rarab: [-31   5  16 -31]
buvu: [ 11 -53  16  13]
Nal: [ 34  15 -23  36]
tesi: [  6 -39  28  11]
Luva: [ 21  14 -26  35]
Dolu: [ 34  15 -23  16]
Kaz: [-48  10  29 -45]
diff Kaz: [-49  10  29 -45] -> 0, [-48]
diff Dolu: [ 33  15 -23  16] -> 0, [34]
has: [-31   5] -> yes
has: [ 29 -45] -> yes

suge: [-51 -51 -23  32  32]
buvu: [-27 -13 -32  -8 -54]
tesi: [ -2  53  -2  53 -50]
which: [-23  32] -> suge
diff buvu: [-26 -13 -32  -8 -54] -> 0, [-27]
loc: [-13] -> buvu, 1
loc: [-23] -> suge, 2
loc: [-50] -> tesi, 4
all tesi: [53] -> 1 3
all suge: [-51] -> 0 1

Dolu: [  1 -30 -43 -16 -44  15  27]
Luva: [ -7 -17  -7  16  -4 -12 -30]
buvu: [-15 -17  -9 -16 -43   4   1]
suge: [  7 -35  22  20  -4   3 -15]
has: [-12  -4] -> no
which: [-43 -16 -44] -> Dolu
loc: [20] -> suge, 3
diff buvu: [-15 -18  -9 -16 -43   4   1] -> 1, [-17]
loc: [16] -> Luva, 3
diff Luva: [ -7 -18  -7  16  -4 -12 -30] -> 1, [-17]

buvu: [17 -8 -7 31 26 16  3]
Tez: [ 2 31 -7 17 25 16  3]
Kaz: [-7 21 -7 17 26 16  3]
pepok: [-7 31 -7 17 25 16  3]
diff pepok: [-7 31 -6 17 25 16  3] -> 2, [-7]
which: [-7 31 -7 17] -> pepok
which: [-7 31 -7 17 25 16  3] -> pepok

Dolu: [ 35 -46  15  -4  16  12   5   0   0 -20  24 -22  -4 -22  21   0   0 -19
   4  38 -28  -1 -20  20]
tesi: [  3  -5   6 -21   8  -2  17  17  31  -3  15   2  15   2  22  23  -7  -7
  -2  22  -4  -9  23 -14]
guzu: [ 17  12  10  10  24   9  15  13  18   1  -3  14  15  -5  -9 -14  -9  18
  16 -11  27  16 -20 -17]
Pem: [ 18 -12   0   7  20  14  17   7   7  12   8   6   4 -16  -5  -7   0   7
  13 -11  20  11 -17 -12]
pepok: [ 35 -46  15  -4  16  12   5   0   0 -20  24 -22  -4 -22  26 -23 -27  17
 -17 -18  -7   8  51 -20]
suge: [ 12   2  29   8  10   1   4   6 -21  -9  -2 -28 -10   8   3  -9 -16  -6
   6  -4   1  -1   7   4]
rarab: [ 12   2  29   8  10   1   4   6 -21  -9  17 -28 -10   8   3   0 -16  -6
   5  -4   1  -1   7   4]
has: [ -7   0   7  13 -11] -> yes
has: [-3 15] -> yes
has: [ 4 38] -> yes

guzu: [ 33 -27  -6 -45 -13 -22   1  14]
Tez: [-15  19  -5  -8   1   6   1  27]
Kaz: [ 36  -8  -2 -25  -5 -20  14   1]
pepok: [ 14 -14  13 -12 -27 -17  -7 -18]
Dolu: [-9 -4 15 11 17 -6 -1 15]
rarab: [-13 -13 -10  -3  32  -2  25  18]
Pem: [-13 -13 -10  -3  -5  -2 -14  -3]
Nal: [-21  -4  16 -29  46 -26  18   8]
loc: [-25] -> Kaz, 3
which: [ -8  -2 -25  -5 -20  14   1] -> Kaz
all Dolu: [15] -> 2 7
which: [-13 -13 -10  -3  -5  -2 -14  -3] -> Pem
which: [-13 -13 -10  -3  32  -2  25  18] -> rarab
loc: [27] -> Tez, 7

